In the data rows, zero lies at 4.5, halfway between 4 and 5.
Here is a table of points, one per row:
5 7 1 5 9 7 7 4 2 5 3 4 5 5 5 3 4 2 6 3 0 5 2 4 5 7 3 6 4 4 5 6 5 2 8 4 3 3 5 3 3 6 5 3 4 6 4 2 7 7 3 4 5
4 6 6 5 2 4 5 4 4 6 7 4 5 7 5 3 5 6 6 4 5 0 5 5 4 6 2 4 6 7 4 8 4 3 4 9 6 4 6 5 8 7 5 5 6 1 4 3 5 6 6 7 5
3 7 9 4 3 5 4 5 6 1 3 4 3 8 6 4 5 3 2 6 1 5 4 6 3 7 4 1 7 3 5 6 3 3 6 5 5 6 4 3 7 1 5 4 4 7 3 5 2 4 3 3 3
5 3 5 4 2 2 5 5 4 4 6 3 3 7 8 3 3 5 8 5 6 4 4 3 5 6 6 5 6 4 4 4 7 4 4 1 6 4 3 5 5 7 4 5 5 7 3 6 5 8 2 4 8
6 3 5 2 2 6 4 4 6 8 3 5 2 5 7 4 3 1 4 4 5 7 5 2 5 3 5 6 3 2 5 5 4 5 2 7 4 5 2 5 2 6 7 3 5 7 0 3 4 3 5 7 5
8 6 6 6 3 5 4 5 4 3 5 6 5 5 6 4 3 6 6 5 3 4 4 4 4 0 3 6 5 8 7 2 8 4 5 5 2 8 3 1 6 4 7 6 2 3 2 6 7 2 4 3 3
6 8 5 6 4 4 3 4 5 8 6 6 7 6 5 5 4 6 5 9 2 3 5 7 3 4 5 3 3 4 5 7 6 4 2 2 0 5 3 5 1 5 4 4 4 3 6 6 3 6 5 5 7
5 5 5 4 3 6 3 3 4 5 7 7 3 2 5 3 5 6 3 5 5 7 5 5 3 7 4 4 4 7 6 5 8 8 3 5 6 1 4 4 5 6 2 4 5 3 5 6 4 5 1 3 2
1 3 2 7 6 7 2 5 3 6 6 6 2 3 5 6 4 4 3 7 4 3 5 6 3 4 6 2 6 4 5 6 3 4 2 6 5 6 6 2 7 4 4 4 4 5 4 6 1 6 4 5 6
3 5 3 1 5 5 1 5 4 4 5 6 3 4 5 4 5 3 3 3 3 3 9 9 8 4 4 4 4 5 3 2 5 8 5 4 5 1 5 5 6 4 2 7 1 2 2 1 5 1 4 6 7
3 7 4 3 4 4 6 5 6 4 2 7 5 5 5 5 7 5 5 3 4 3 5 4 8 1 5 1 4 5 4 6 4 6 6 6 6 6 3 7 6 7 4 5 6 7 4 7 5 6 6 3 5
4 5 5 6 6 5 4 6 5 6 6 6 7 5 2 5 4 3 3 5 7 4 5 6 4 4 5 8 8 4 6 5 5 5 6 3 7 2 4 5 5 4 7 3 1 9 3 6 5 6 7 3 3
6 2 4 4 5 6 7 6 8 6 4 5 4 7 3 1 7 3 4 5 3 4 3 6 4 5 4 5 5 5 1 1 6 7 4 3 2 5 7 3 7 6 5 3 7 5 5 5 5 4 4 3 5
4 6 2 6 4 2 6 2 6 6 4 4 6 3 5 4 4 3 3 3 4 1 5 7 4 6 8 3 3 2 7 3 7 3 4 4 6 4 2 4 5 6 6 6 7 6 6 5 5 3 3 9 2
2 5 6 4 1 1 6 5 3 4 5 5 7 3 5 4 6 5 6 4 5 7 5 3 5 4 3 5 3 5 2 7 5 5 6 5 4 5 7 6 3 6 6 4 4 9 5 1 3 3 2 3 4
3 5 4 8 6 3 7 5 7 6 3 4 4 4 6 5 3 6 2 5 5 5 5 4 5 3 3 6 6 5 5 3 3 4 5 2 5 4 6 8 6 6 5 3 0 2 2 6 4 5 6 4 7
3 2 6 5 4 3 1 2 6 5 4 3 4 5 4 6 5 2 6 4 3 6 4 6 2 3 4 6 4 4 8 4 6 3 7 8 5 4 6 6 6 7 0 3 3 5 6 6 6 3 3 2 7
4 2 7 5 4 4 2 4 2 4 4 3 4 6 5 4 2 5 4 4 4 4 6 4 7 6 3 1 6 3 5 3 6 3 4 2 2 5 4 4 4 7 3 2 5 3 7 3 5 7 5 3 3
4 5 7 7 7 5 3 7 5 7 3 3 4 4 6 1 7 4 7 3 5 6 3 2 4 5 2 3 0 5 7 6 4 8 4 3 5 4 2 4 7 1 4 4 2 3 6 7 6 6 4 7 6
5 2 4 2 3 5 2 5 5 4 5 5 6 8 2 4 4 6 4 6 2 7 5 5 4 5 4 7 3 6 3 4 5 4 6 6 8 5 6 3 2 3 4 7 5 5 4 7 5 8 7 9 5
4 6 5 1 7 3 5 2 5 3 3 5 6 5 5 5 5 7 5 5 4 8 5 5 2 6 6 4 6 2 8 4 1 4 3 5 5 2 3 3 4 5 7 6 6 2 5 3 4 5 3 3 8
5 3 4 4 5 3 5 3 4 2 7 6 7 4 4 4 5 3 6 4 4 4 4 3 3 3 3 2 4 7 4 2 5 1 3 4 4 4 7 5 4 4 4 4 4 5 3 7 2 2 5 6 4
6 4 3 5 6 2 7 2 5 4 8 5 4 6 4 6 6 4 3 7 6 5 3 3 7 6 5 3 3 2 4 6 6 6 5 5 1 5 4 2 8 4 5 4 2 5 2 3 4 5 6 5 6
5 4 6 4 5 6 9 5 5 5 5 1 5 2 5 7 8 5 5 5 4 2 4 6 2 5 2 7 6 6 5 3 3 6 3 5 6 6 5 4 1 8 3 6 4 4 3 3 3 5 3 3 4
4 5 6 4 5 6 5 1 3 4 4 4 7 3 4 4 4 4 2 3 3 5 4 2 7 4 6 3 5 3 3 3 7 6 5 4 5 3 5 6 5 4 3 4 6 5 3 9 4 6 8 4 6
3 5 5 3 9 5 6 4 4 6 6 8 2 8 6 6 4 4 5 4 7 6 7 4 6 7 5 7 5 8 7 3 2 2 5 4 4 6 3 4 3 6 5 6 6 5 7 7 5 3 6 2 4
5 3 3 4 3 9 4 3 4 6 9 4 6 4 3 4 6 2 6 3 6 5 4 4 6 5 3 2 7 5 6 5 2 2 3 3 4 4 5 6 6 3 6 4 5 3 4 4 7 6 6 3 4
8 4 2 5 4 4 2 6 8 6 1 4 4 3 3 6 3 5 2 7 4 5 6 4 4 7 4 2 5 3 4 4 6 5 4 6 6 5 7 5 5 5 7 5 5 4 5 5 7 7 6 1 3
5 3 5 4 5 4 5 1 7 4 2 3 6 3 4 4 6 4 2 4 8 2 7 4 6 5 3 6 6 8 4 7 5 6 5 3 2 5 4 3 3 1 3 3 7 6 5 4 4 6 4 5 6
7 2 3 8 5 4 3 5 3 6 5 3 3 6 9 3 3 6 4 2 5 4 5 5 5 3 8 4 7 5 5 5 2 8 8 6 1 2 7 4 7 4 5 6 7 4 4 5 2 3 4 4 4
5 2 4 0 6 2 5 7 5 8 7 6 3 2 5 8 5 4 2 4 5 4 1 5 5 7 5 2 4 6 3 4 5 4 5 3 6 7 4 3 5 4 2 5 3 3 6 4 5 3 7 5 4
5 4 1 5 5 5 6 6 2 2 5 4 7 7 4 6 4 6 3 2 6 5 5 7 3 6 4 7 2 2 5 7 7 7 4 4 5 6 4 9 5 4 7 2 7 2 3 5 4 0 5 3 6
5 1 3 4 2 3 4 5 5 5 8 3 6 4 6 6 6 5 7 2 2 2 8 5 3 5 6 4 4 3 4 3 1 5 6 4 6 5 4 4 4 2 6 2 1 4 5 6 4 7 1 3 3
5 5 3 3 1 5 5 2 5 6 4 8 3 5 2 5 6 8 6 4 2 4 6 3 5 4 4 7 0 3 4 3 3 4 4 4 3 5 4 7 4 3 3 4 5 4 4 4 5 5 4 2 0
2 3 4 4 7 3 3 4 4 4 5 5 2 4 5 6 7 3 7 6 5 4 6 6 3 2 3 4 4 5 4 5 6 4 1 5 4 3 4 4 5 5 8 6 6 8 4 3 8 5 6 4 4
1 2 6 6 4 6 4 5 4 5 0 7 6 6 3 3 4 5 6 4 9 4 6 6 4 6 4 4 2 3 4 7 3 2 4 3 3 3 8 3 4 6 4 7 1 3 2 7 6 4 3 6 2
3 5 3 2 4 5 4 3 4 5 6 5 4 3 5 4 2 5 5 5 2 3 3 3 0 3 2 4 8 3 2 7 3 7 5 3 4 4 4 3 3 4 4 5 6 6 5 6 9 0 6 5 6
7 6 5 5 4 5 2 5 2 3 4 8 6 3 4 7 2 5 3 6 7 5 1 5 5 3 5 5 3 5 6 3 0 5 4 3 5 7 7 6 8 6 3 3 6 6 5 3 6 8 1 7 5
8 6 6 5 5 4 4 5 5 4 3 3 3 7 1 6 5 2 6 4 4 4 4 2 3 4 6 4 6 5 3 6 4 6 4 2 4 5 4 5 6 7 5 8 4 4 7 3 4 5 6 7 2
5 4 4 3 4 7 4 3 4 4 3 5 3 4 4 7 6 7 5 2 5 6 5 3 4 5 3 6 5 4 7 5 6 5 7 5 3 5 7 5 5 7 7 5 1 7 9 6 0 5 6 7 6
7 3 7 5 6 7 5 5 9 2 7 3 4 3 3 8 2 4 5 4 3 4 3 5 5 5 7 4 3 9 7 6 3 4 4 5 4 0 5 8 4 3 6 6 6 5 2 3 6 5 3 5 6
5 7 3 6 3 7 3 6 6 4 3 6 5 6 6 5 6 4 4 5 9 4 1 3 5 5 5 3 5 4 1 4 6 2 6 6 5 4 4 5 2 5 4 5 5 4 6 5 5 1 1 4 7
3 3 4 8 4 3 3 4 4 4 5 5 3 4 4 5 9 8 4 6 2 4 0 3 5 5 4 9 6 3 3 3 6 2 5 4 4 1 3 5 5 2 6 7 6 4 4 5 4 5 4 4 5
6 6 3 7 5 2 5 5 6 2 5 4 5 4 3 5 6 5 6 3 4 9 6 7 4 7 3 3 5 4 4 3 4 5 3 6 3 9 4 4 4 4 4 5 6 5 4 6 7 4 4 7 5
5 4 4 6 4 8 5 7 4 4 5 3 2 2 1 4 6 6 6 6 2 5 7 5 7 3 4 4 6 3 4 4 6 2 5 5 5 7 3 4 4 6 4 3 6 5 5 4 4 3 4 6 6
6 5 0 4 5 4 4 6 1 5 2 3 2 6 6 4 5 3 3 6 4 4 6 3 1 4 2 4 4 8 4 3 3 2 3 4 5 3 3 8 5 2 1 4 4 5 5 4 3 5 4 5 4
4 4 4 4 7 3 1 3 2 5 5 0 7 4 3 3 6 4 3 6 5 4 1 6 6 4 4 5 4 4 5 4 1 7 3 4 5 6 2 5 3 8 4 5 5 5 3 7 3 4 4 3 3
7 3 7 2 6 4 5 9 3 4 3 5 8 5 5 6 5 6 6 5 4 0 6 1 4 6 5 6 3 1 7 4 3 4 2 6 6 3 5 3 6 4 2 5 6 5 4 3 5 3 6 4 6
7 5 4 4 5 4 4 5 3 4 6 4 3 2 6 1 5 5 0 4 6 3 6 3 6 7 4 5 6 3 5 6 3 4 6 8 3 5 4 7 3 4 5 8 1 7 4 6 8 4 3 5 5
5 9 3 3 4 4 6 5 5 4 5 3 4 2 6 4 2 2 9 7 6 4 6 4 6 6 1 6 5 2 4 1 5 4 6 6 5 3 7 4 5 3 5 4 6 3 5 6 3 5 4 6 3
1 6 4 6 3 6 3 2 6 4 4 2 4 7 7 7 5 6 3 1 5 4 2 5 5 5 2 4 4 4 5 1 4 6 3 5 5 4 5 3 3 4 4 2 3 6 5 0 5 5 7 6 3
7 3 4 7 8 4 4 4 7 5 4 7 8 4 4 3 3 7 8 5 4 6 4 4 6 5 4 4 8 6 3 5 4 4 4 8 5 3 0 6 4 6 4 1 3 5 5 2 2 2 5 7 2
2 4 5 5 4 4 4 6 6 3 3 6 6 3 9 6 5 3 4 5 2 4 5 3 8 3 6 6 6 5 4 6 3 5 3 3 5 7 5 2 4 5 5 4 4 1 6 5 8 6 4 5 4
3 4 3 5 4 9 5 7 6 2 6 4 6 2 6 7 3 4 5 3 7 6 4 4 2 3 6 4 5 1 2 4 5 4 5 5 2 4 1 4 6 5 2 8 5 2 4 4 2 7 6 4 4
6 5 7 5 3 4 6 4 1 5 2 5 6 4 5 4 6 0 3 3 2 8 5 5 4 5 8 6 7 6 4 4 6 4 1 6 4 4 6 6 5 2 4 5 4 4 7 5 5 4 5 3 4
4 6 8 7 3 3 6 6 4 8 6 5 5 4 2 7 1 3 3 2 4 6 5 6 6 4 1 5 2 5 2 4 3 4 4 4 6 3 3 2 4 3 6 7 7 6 6 5 2 3 4 1 7
There is one direction along which these points spread out most. Where along it does each point below lie, from 0 to 99? The average is 50, and the first point in the table lies past the average. One standard deviation of the points above along it is 16.
6 5 5 5 4 8 5 6 4 3 4 6 3 4 3 3 5 5 5 3 5 2 4 4 6 4 6 3 5 5 6 3 6 5 3 3 7 3 6 2 2 4 6 1 3 6 5 5 3 3 5 4 5 ~ 52
8 6 6 4 4 4 4 4 3 6 1 3 2 1 5 4 4 8 7 2 6 5 4 8 3 5 7 5 3 6 2 6 3 2 4 3 5 5 5 3 5 5 4 3 4 5 2 5 4 5 8 3 5 ~ 51
3 3 7 4 4 6 9 4 4 3 5 3 2 5 3 6 1 5 2 7 3 4 3 6 5 4 6 6 3 3 3 4 3 5 4 4 3 2 4 6 6 4 4 2 3 5 8 7 7 3 5 7 3 ~ 47
6 2 7 5 7 5 3 3 7 2 6 8 3 3 6 0 3 3 4 3 6 3 3 6 2 3 3 6 4 2 4 5 6 4 4 4 6 7 4 7 3 3 5 5 6 4 6 2 3 7 6 4 5 ~ 51
2 3 5 2 4 5 5 4 7 8 3 2 6 4 2 1 3 6 4 5 3 6 3 4 5 4 5 3 7 6 6 3 5 3 6 2 6 7 5 8 6 3 6 7 5 4 5 2 4 3 3 4 6 ~ 54
5 6 4 2 4 3 1 5 7 2 7 1 4 5 5 2 5 4 3 5 6 5 4 5 7 3 5 6 1 5 4 7 4 2 4 4 5 4 5 2 4 6 6 2 5 2 8 4 4 2 6 3 3 ~ 53
2 7 5 3 5 4 4 3 4 4 5 5 2 5 0 3 4 4 5 4 6 3 6 1 3 5 8 8 5 5 3 3 5 6 4 6 4 6 2 4 6 5 6 2 4 3 5 3 5 5 3 4 7 ~ 59
3 3 5 2 7 6 3 4 3 4 2 4 6 4 6 7 3 4 5 6 4 4 5 4 4 5 4 5 2 7 3 7 8 5 7 4 6 7 3 5 6 4 8 4 6 4 3 5 2 4 3 4 3 ~ 56
3 5 2 4 2 3 6 7 6 4 4 5 3 4 3 4 4 4 5 4 5 5 3 5 7 3 5 7 7 4 9 8 4 6 4 2 5 4 5 4 4 2 1 5 6 4 3 4 3 5 5 5 3 ~ 45
5 4 6 6 3 6 5 2 2 5 4 4 5 4 6 5 6 4 7 9 7 6 3 7 5 4 8 4 4 4 5 3 5 6 7 5 4 6 6 6 2 1 6 5 4 5 7 2 6 4 7 4 4 ~ 56
4 5 6 4 9 3 5 4 4 5 5 4 1 6 2 7 3 5 7 4 4 5 2 3 7 3 5 3 5 3 3 6 6 6 3 7 6 6 8 6 1 3 4 5 4 3 3 6 4 5 1 4 2 ~ 57
6 3 4 8 4 5 7 1 3 4 5 5 3 5 4 5 6 4 3 7 5 6 8 2 3 3 5 4 3 4 4 6 3 5 8 2 9 4 5 2 3 6 3 5 6 2 4 3 5 3 5 4 4 ~ 52
2 7 8 5 8 4 4 9 5 6 8 3 7 4 5 4 5 7 3 4 5 6 7 3 2 4 7 5 5 5 5 3 5 3 6 5 3 3 7 5 3 5 2 3 7 5 3 2 5 5 5 6 2 ~ 50
3 3 4 5 1 1 5 7 2 3 3 6 4 3 1 3 4 2 4 5 5 4 3 4 3 5 5 2 4 6 7 2 3 6 8 6 2 4 2 4 1 5 6 3 5 1 4 5 4 6 6 5 5 ~ 49
2 5 0 8 4 5 6 5 5 3 5 4 6 4 4 2 1 5 5 5 3 4 5 4 4 6 7 3 2 7 6 5 4 6 2 7 5 5 6 4 5 5 0 7 2 7 6 3 4 5 6 1 6 ~ 39
6 4 3 2 5 5 9 5 3 6 4 3 6 7 4 4 4 6 2 3 7 6 4 6 4 0 4 2 6 3 5 5 6 3 4 7 5 4 4 2 4 3 5 4 4 4 6 4 7 7 2 5 5 ~ 52
